One turn or mirror swaps these rows in pairs. Which row does each one swap with?
The rows were stretched afterwards, more along some directions than others.
k_533: [ -3 -25   5 -43   0   3  26   8   3 -25  -6  20  -1   1  -5 -31  12 -32
 -17  10  19  32  16  29  31]
k_120: [ 28 -12  27 -27  20   9   4  19  -1   2 -13   2 -23 -13  31  -3 -11 -26
 -20  27  23  36  18  28  20]
k_54: [ 37 -23  28 -37   4   6   1  10  14  10 -14  -2 -33  -9  32   2 -27 -48
   7  36   3  16  25  22   4]
k_76: [ 14 -25   3 -18  19   2   5  -2  42   9   6  11  -4  14  17 -26 -24  -6
 -24  26  14  43  29  16  -1]
k_69: [ 15 -43  33 -15   2  17  19   3   9  18 -17   5 -37   4 -11 -28  -3  -1
   1  31 -14  -5   8  -7   3]
k_580: [ -3 -55  28  -4  20   2  -4   6  -6  -9  -3  -8 -15  12  15  -4  12  -3
 -12  13  25   7   8 -11   9]
k_28: [ 14 -29  43 -61   5  31 -22  11  -6 -10 -22  12 -47 -26  14 -15   6 -16
  12  41  -1  11  19  31  21]
k_706: [  2 -35   5 -21  32  19  16 -14   8 -14 -13  17 -11 -16   9  -4  -5  17
  -4  35  48 -17  11  -8  -4]
k_551: [ 19 -15  16 -66  -2  19 -24  16   9   5 -13  27 -28  -9  12 -29   5 -44
  -2  30  -4  43  29  50  27]
k_227: [  4 -19  21 -44  -9  -5   8  -5   4 -20   3   0 -10   4   8 -31  27   4
 -22  21   4  29   3  15  21]
k_549: [ 13   0  25  -2 -12  15 -30  -2 -10  -2  -7   5 -18  20 -11 -21  30 -14
 -21  23  23  34  18  27  21]
k_417: [  7 -26  22 -21  11  -6   6  12 -23 -22  11  12 -13 -11   5 -33  10  -4
  -1  16   1  43   3  26  22]
k_480: [ -3   8  23  -3   4  -6 -10 -15  33 -11  -7 -16 -17   9  -1 -14   9  16
 -27  21   5  -7  10  20  -3]
k_153: [ -1 -37  43  -4   2   9 -19  -3 -15  -5 -14  -9  -9   0  -8  -8  44 -17
 -26   2  14   1   2  11  27]
k_350: [  3 -25  29  15  -9  21   7 -31  11  -1 -11 -15 -11  16 -11 -37  20  18
 -16  23  18   9   2  13  -2]
k_483: [ 13 -14  21 -22 -21 -23   4  12  -2 -12  -9  -1 -16  -3  -7 -37  21 -13
 -26  16  -8  57  18  26  46]
k_929: [  6 -21  12 -28  -1  25   3 -17  43  -6  -5  -4 -27  10  -4 -38  14  -5
  -3   7 -32  30  14   7   7]
k_475: [ 47  -2  37 -55  10  22   2   3   6  -9 -25  27 -17 -21  14 -10  11 -15
   8  30 -15  30  20  20  26]
k_260: [ 35 -12  37 -31 -17   2 -33 -17  21 -10 -10  -1  -9  -6  23 -21   5 -23
 -12  29  22  18  23  43  13]
k_193: [ 13   9  42 -24 -33 -16 -11 -16  -8 -20  -3 -14 -18  -3  18 -10  11 -21
 -21  29  27  20  22  31  32]
k_174: [  5 -28  17 -43  20   8  22  -9  25  -4   9  15 -12  -3  14 -34 -21 -12
 -14  30  26  28  12  23   5]
k_665: [ -5 -24  23 -41   5  13  -2 -11  23 -24   7   3 -13   6  -7 -41  35  -3
 -24  10  -1  17  -3  20  14]
k_99: [ 35  -8  33   0   5  12 -20   4 -12   9  -4  -4 -18   6   4   3  19  -9
 -30  20   8  45   3  18  20]
k_364: [ 13 -23   1 -37 -20  11   8   3   8 -16 -12   9  -3  -4  -6 -40   7  -1
   1  15 -18  48  20  19  15]
k_196: [  2 -21  21 -11   4  31  -7  -7  31  -9  11 -10 -26  25   4 -36  12 -20
 -18  15   6  24  15  22 -11]
k_10: [  6 -42   7 -21   8   7  29  -9  13   0 -13 -10 -17 -20  19  -4 -17 -36
   6  27  10  13  12   6  10]
k_152: [ 18  -5  22 -49 -13  16   6  -7  48 -13  -8  -1 -21   6  10 -37  -4 -37
 -17  11 -25  31  30  42  15]
k_238: [ 11  -2  21 -19   5  19  11 -15  25 -33   0 -16 -22   4   4 -27  10   2
 -22  16  14  28  21  13  26]
k_676: [-21 -30  32 -13 -14 -10  -8 -15  -4  -7   4 -22 -10   1  14 -18   7 -10
 -20  12  18  42   8   1  21]
k_646: [ 23 -29  27 -36  10  32 -15  21 -15  10  -5  20 -24 -14   7 -23   7 -28
   3  34  -8  43  18  25   6]
k_205: [  4 -32  39 -38  10   7 -20  23   5   4 -16  17 -29   1   8  -9  18 -14
 -27  21   7  29  -5   4  31]
k_895: [ 16 -34  17 -26  19  14  10   1   7 -20  -9   9 -17 -28   0 -47  12  10
  -2  23  -2  44  16  32   8]
k_880: [  8 -21  41 -26  -7  -4   5 -15 -13 -29 -11 -24  -7 -16  14  -3  18  -7
  -9   7  13  23  18   7  31]
k_567: [ -1 -38  44 -23 -12  17  12  -9  -9 -16   0 -34 -25 -10  15 -29  22 -24
 -19  10   7  52   6  32  39]
k_269: [ 15 -10  34  -5 -11  11 -12   5   5  -8 -28  -1 -37   3  -4 -11  12 -12
   1  30   0  -8  14  26  12]
k_546: [ -3 -40  23 -15  33  -6   1   7  11 -12   0   5 -17 -12  -1 -18  -1  12
  -1  10  -5   2  -4 -10   5]
k_690: [ 29 -20  23   8   1   4   5 -20  37  13 -15 -10 -22  -5  -1 -27  -1  18
 -22  18  11  34  13   9  -1]
k_116: [ 39  12  31 -47 -28  -3   0 -20  33 -16 -16   2 -22 -12  13  -4  -6 -38
   5  24 -11  16  37  35  29]
k_344: [ 33 -36  -1 -26  30   6  16   1  39  -8  -6  19  -9   5  30 -13 -22 -20
 -14  13   2  52  24  25  17]
k_224: [ 20 -25  27 -26  27  35  24  -7  26   2  -1  -2 -24  -6  29 -14 -32   0
  -8  37  17  30  17   0   4]
k_282: [ 22   9  12 -41   8   4 -22 -11  39  -7 -23  23 -10  -2  13  -7   2  10
 -21  19   1  42  27  17  19]
k_524: [ -6 -39  11 -17  29  13   8   5  12   2  -2  -6 -28 -15  17 -14  -9 -10
  -5  21  -6  -2   3  -9 -19]
k_177: [-10 -29   3 -11   4 -22  16   3  21 -16  12  -7   5   7   4 -36 -13 -26
 -29  17  16  13   3  23  14]
k_623: [-21 -48   1 -40  12  17   4  -5  23 -14  -6   3 -23 -19   2 -35  -4 -22
  -3  28  10   0  14   9  -2]
k_307: [ 35   4  26 -56 -10   7 -25  -6   6 -26 -25  27  -9 -35  16   3  -4  -9
  34  24   1  20  30  31  20]
k_689: [ 35 -14  37 -26   0  12 -23   5 -10   3 -25  13 -22   8   6  -5   9  -9
  -5  30   0  15  21  23  35]
k_7: [ 26 -36   8 -13  24  20   7 -14  37  -7 -14  12  -6  17   6   4   4  -2
 -11   9  -8  -4  13   4  -1]
k_560: [ 37   3  42 -25  -3  16  -3  -4  19 -12 -18   7 -19  18   2 -24  13 -22
 -21  25  21  18  28  42  31]
k_470: [ 15   5  30 -19  -4  15  -9   6 -11 -15 -22  -7 -16  -1  -1   9  28 -13
 -12  14   7   2  12  19  23]
k_353: [ 14 -17   6 -31  19  24  -9  -9  13   5  -1  11 -12  -5  21 -13 -12  -6
  -4  36  15  53  20  11  -5]
k_40: [  9 -48  34 -27  21  20   6 -10   4  11 -15   5 -15  -4  -1 -19  30  -5
 -27  17   9  16  -9   0  13]
k_662: [  3 -33   8 -30  18  26  15  -9  31  -8 -26   7 -18 -20  22 -12 -14 -17
  -6  31  32   4  13  12  10]
k_751: [ 24   0  27 -23 -10 -11 -29  12   0 -12 -16   4 -13   6  20  17  12 -18
  -5  18   7  19  19  12  18]
k_418: [  1 -15  24 -37   9   4   7   6  26 -13   4 -12 -35  -3  22 -46 -14 -13
 -11  22 -17  38  17  36   9]
k_685: [ 31 -20  43 -22  -4 -13  -9  11 -23  -3 -14  -6 -25 -15  19 -13   3 -15
  -5  34  -5  33  20  23  21]
k_389: [ 12 -11  20 -55 -19 -18  29   2  -7 -21  -2   1 -14  -9   0 -19  -8 -50
 -11  24   4  10  22  16  32]
k_372: [  1 -31   1 -46  12  10   3  13 -17 -13 -22  31  -1 -28   9 -14   0 -34
   2  23  22  33  21  25  38]
k_764: [ 15 -29  35 -31  12  12  30 -10  31   2  -4  -8 -41  -6   8 -27 -12  -6
  -8  29  15   8  12  25   4]
k_693: [ 39   2  29 -26   1  -5  -6  17  12 -15 -15  16 -20 -15  11  -6   3 -29
  -7  17 -10  19  27  39  34]
k_197: [  3 -45  25   7  23  18  -7  -2   4   2   0   0 -19  12 -15 -31  19   2
 -26  32  24 -16  -7  27  -6]
k_109: [ 24 -21   2 -29  20  26   1  31  -4 -11   3  31 -19   9   7 -18 -12 -26
  -7  29  12  27  19  26   6]
k_243: [-19 -12  12   2  -7 -12 -14   6   1 -11  -2 -25  -9  15   5 -12   7 -19
 -33  11  21  40  13  29  21]
k_515: [ 17   6  35 -27 -17  -2 -35  -1   2   3  -8  12 -10   9   2  -1  31 -17
 -17  12   2  18  20  25  20]
k_827: [ 34 -25  35 -59   6  16 -30   8  18  -3 -15  29 -26   4  29 -13  -5 -12
   0  35   3  32  30  19  24]
k_638: [  5 -24  17   7  14 -14  10 -18  18 -12  -6 -22   4  -8   4 -15  18   7
 -32   7  30  14   4   6   6]
k_731: [ -6 -44   8 -28  16  24  26   1  15  -9 -13   1 -11 -10   9 -28  -8  -9
   9  16   5  17   5   7   2]

k_116 pairs with k_827
k_665 pairs with k_174
k_99 pairs with k_109
k_193 pairs with k_28
k_307 pairs with k_260
k_238 pairs with k_224
k_10 pairs with k_580
k_40 pairs with k_533
k_205 pairs with k_389

One turn or mirror swaps these rows in pairs. Which row does each one swap with?
The rows were stretched afterwards, more along some directions than others.
k_495: [  5   9 -13  26  12  20 -29  -6   2  -8   0 -24  11  13  -4  23 -24  -9
   1   0  -9 -17]
k_627: [ 27  13  11  19 -22   6  12  15   7 -26 -14  24  -3 -11   8  19   1  -6
  -2   1  40 -19]
k_882: [  2  -1 -41  12 -20   5  17  -9  28 -27  -2 -20  -9 -30   0  15   5 -15
 -16  11  24  10]
k_386: [ 12  15   1  17 -23   6  23  11   9 -20 -15  37  -3 -18   2  31  -1   7
  -1  -2  37 -32]
k_412: [-28   5  19  -7 -11  11  34   9   7  10  29  21 -11 -15   8  24 -23   4
   5  -8   3  16]
k_750: [ 14  18   9   2 -20  16  18   5  -4 -21  -7  38  -9  -9   2  33 -11   8
  -2   8  32 -19]
k_640: [-17  -2  12  -9 -11  22  27   5  -6   2  26  19   3  -2  19  23 -24   3
  12 -13   7  15]
k_157: [ 23  13  10  19 -27  -7  21  10  18 -19 -11  22 -11 -36 -13   9 -12   6
  -1  11  20 -23]
k_160: [ -8   7  -9  37   3   5 -25  -7  13   2  -3 -18  11  10 -15  27 -30  -9
 -13   8  -4 -23]
k_636: [ 29  15   6  18 -31   9  20   5  25 -24 -15  15  -1 -33   1  31  -1  -4
  -6   8  55 -25]
k_726: [-14   5  -4  25  12  12 -34  -8  -4   4   5 -13  15  26  -7  16 -24 -11
  -8   5  -5 -14]
k_388: [ 22  14  15  20 -22  19  21  10  23 -29  -6  37 -12 -20  -8  30   0 -11
  -8  10  49 -10]
k_11: [  6   1 -40  15 -26   0  22  -6  34 -28  -2 -23 -18 -31  -8  23  -2 -16
 -20  13  25  14]
k_295: [ -9  -4   6   3 -29  11  35  14  20   5  18  29 -14 -20  12  17 -17 -10
  -4 -15  19  17]
k_236: [ 14   8  11  22 -21   7  22  15   0 -19 -12  36  -4 -22  -4  21  -8 -11
 -13   2  45 -18]
k_679: [-17   2   3  -9  -1  32  29   5 -14   1  28   8  10  -5  24  20 -23  -3
  11 -11  -1  13]
k_96: [  4   0 -35  19 -19 -12   9  -5  36 -19  -3 -17 -12 -31 -10  16  -2 -16
 -24  17  14  16]
k_985: [  4   9  -6  32  11   5 -34  -6  12  -2  -2 -13   4   9 -22  23 -35  -4
  -8  15 -17 -19]
k_995: [ 11   4 -32  21 -28  -3  19  -8  38 -28  -2 -14 -20 -34  -6  18   5 -22
 -30  13  24  22]
k_675: [-20  -3  22 -14  -5   5  29   7   2  15  29  18   3  -7   9  25 -25   6
   7 -17  12  14]
k_803: [-15  -3  20  -1  -5  -4  10  18  -4  24  26  10   2 -10   4   2 -40   7
  12  -8 -16   0]
k_849: [  1  15  17  19 -26   0  28   8  10 -15 -19  42 -11 -24 -10  31 -10   3
 -16  22  36  -9]
k_63: [-11   3   4  27  12   2 -31  -2  10   6  -2  -6   4  23 -18  29 -30  -9
  -9  16  -5 -10]
k_13: [  4  -1 -40  23 -24  -6  12  -2  39 -25  -1 -21 -14 -32  -4  17  -4 -11
 -21  18  11   8]
k_200: [-31   0  21  -1  -7  -6  26   8  -3  18  21  32  -4 -10   2  28 -32   3
   0   2  -3  18]
k_108: [ 24  13   7  28 -24   5  29  13  25 -26 -27  33 -14 -28  -6  33   1 -10
  -9  20  49 -17]
k_420: [ -9   8   4  31  10   8 -31  -4   4  -2   2 -12  13  18 -11  24 -30 -11
  -9   7  -6 -20]
k_588: [ -5   7   4  29  13   9 -30 -10   9  -5  -5  -8   1  16 -11  27 -26 -15
 -15  13   0  -8]
k_954: [ -1  12  -7  33  13  15 -28  -6   5  -6  -1 -13   4  14 -18  31 -33 -14
  -7  11   1 -18]
k_466: [  8   2 -35  11 -24 -11  13  -9  28 -17   2 -19 -11 -36  -7  14   0  -8
 -17   7  14  12]
k_235: [ 14  16  16  13 -28   7  38  10  13 -27 -14  25 -10 -26  -5  31  -3  -9
  -2  11  50  -8]
k_552: [  0   5  -4  41   6   3 -29  -5  10  -6  -5 -13   5  10 -21  24 -32 -10
 -14  12  -4 -17]
k_27: [  0   1  -5  34   9   4 -31   1  16  -1  -3 -13  -3  19 -16  21 -26 -14
 -13   9  -4 -13]
k_928: [  2  -1 -33  24 -28 -15  20  -4  45 -19 -11 -10 -23 -34 -11  21   4 -12
 -22  19  25  10]
k_585: [ -2  10 -29  17 -20  -7  17  -9  32 -24  -2 -18 -16 -30 -15  29  -8 -13
 -26  21  17  19]
k_796: [ -5   8  -7  24  12  12 -31   0  -2  -1  -2  -8   2  18  -7  30 -32  -9
 -12  15 -10 -11]
k_575: [-17   0  25   5 -16  -7  30   7   7  11  26  22  -3 -18  -8  13 -27  -8
  -3 -15  13  23]
k_80: [  1   1 -33  15 -22  -9  10  -7  30 -22   0 -17 -16 -23  -9  22   2 -10
 -19  14  17  21]
k_297: [-10   2  19   2 -17   5  27  12  16   9  19  17   9 -14   4  18 -26  -7
  11 -12  12   7]
k_168: [ -6   2   4  -1 -13  16  35   9   4  -1  15  21   6 -10  13  34 -18 -14
   8 -14  26  12]
k_996: [ -1   3  19   2 -12  -4  22  14  19   7  29  20  -3 -18  -2  18 -18  -5
   8 -17   9  17]
k_482: [ -6  10 -12  30  10   9 -24  -4  -7  -5   0 -13   4  12 -14  36 -39  -6
 -12  11  -6 -15]
k_830: [ 15   4 -30  12 -16   7  12 -12  30 -33   0 -30  -7 -24   5  19   3 -16
 -15  10  26  13]
k_223: [ -1  -4  26  -8  -7   0  23   9   8  13  26   6  -6 -15   8   9 -21  -2
   9 -21   5  21]
k_385: [-16  -5  16   3 -16  -1  31  14  12  16  17  15  -6  -9   6  23 -29  -4
   2  -3  12  24]
k_149: [ 28   5  10  17 -33   9  26  20  16 -22 -16  32  -9 -27  11  19  -1  -7
 -13  -5  52 -21]
k_306: [-13   2   0  -6 -18   0  19  12  17  17  22   7   7 -18  13  24 -17  -6
  11 -15   1   9]
k_734: [-11   2  11  -1  -9  -4  28  18  10  14  20  13   2 -11   1  35 -27   1
  11  -9  18  13]
k_61: [ 28   7  -2  18 -26  13  34  15  13 -21 -14  23  -2 -42   1  23  -4  -3
   3   0  50 -30]
k_899: [ 20  22   4  19 -21  32  32  -6   6 -37  -9  21   0 -23   6  28  -6  -2
  -1   6  37 -16]
k_115: [ 17  12   6  25 -28  24  42  10  18 -26 -16  24  -4 -32   0  36  -1 -11
  -6   2  66 -15]
k_499: [  5   8 -27  20 -25  -8  18 -11  39 -27   0 -17 -22 -34 -14  25  -4 -10
 -24  20  18  21]
k_809: [ 15  21  12  11 -17  26  27  -1  15 -28 -14  33  -9 -26   4  27   2  -5
  -2  12  42 -12]
k_791: [  3   1 -43  17 -19 -10  11  -7  32 -19   0 -23  -5 -28  -8  23   1 -13
 -18  15  15   4]
k_968: [ -1   0 -28  14 -19  -3  14 -17  30 -22   4 -17 -11 -25  -7  14   5 -13
 -18   3  12   8]
k_610: [-11   2  21  -2  -5   7  24  12 -10  20  17  15  -2 -12   5  18 -34  -3
  13  -9  12   9]
k_603: [ -2   6  -3  33   7  14 -28  -3   3  -6   5 -11   5  20 -10  27 -27 -19
 -16   8  -2  -5]
k_30: [ -6  10   0  31  15  17 -30 -14   4  -6   2 -13  11  19 -17  25 -32 -10
  -2   6  -6 -18]
k_894: [ 25  12   4  20 -29   4  37  16  20 -22 -27  28 -11 -32   0  40  -5  -2
  -8   4  57 -27]
k_77: [ 15  -1 -35  25 -23 -13  10  -2  42 -24  -4 -20 -24 -27 -15  16   0 -14
 -21  14  22  10]

k_750 pairs with k_412
k_306 pairs with k_636
k_734 pairs with k_894

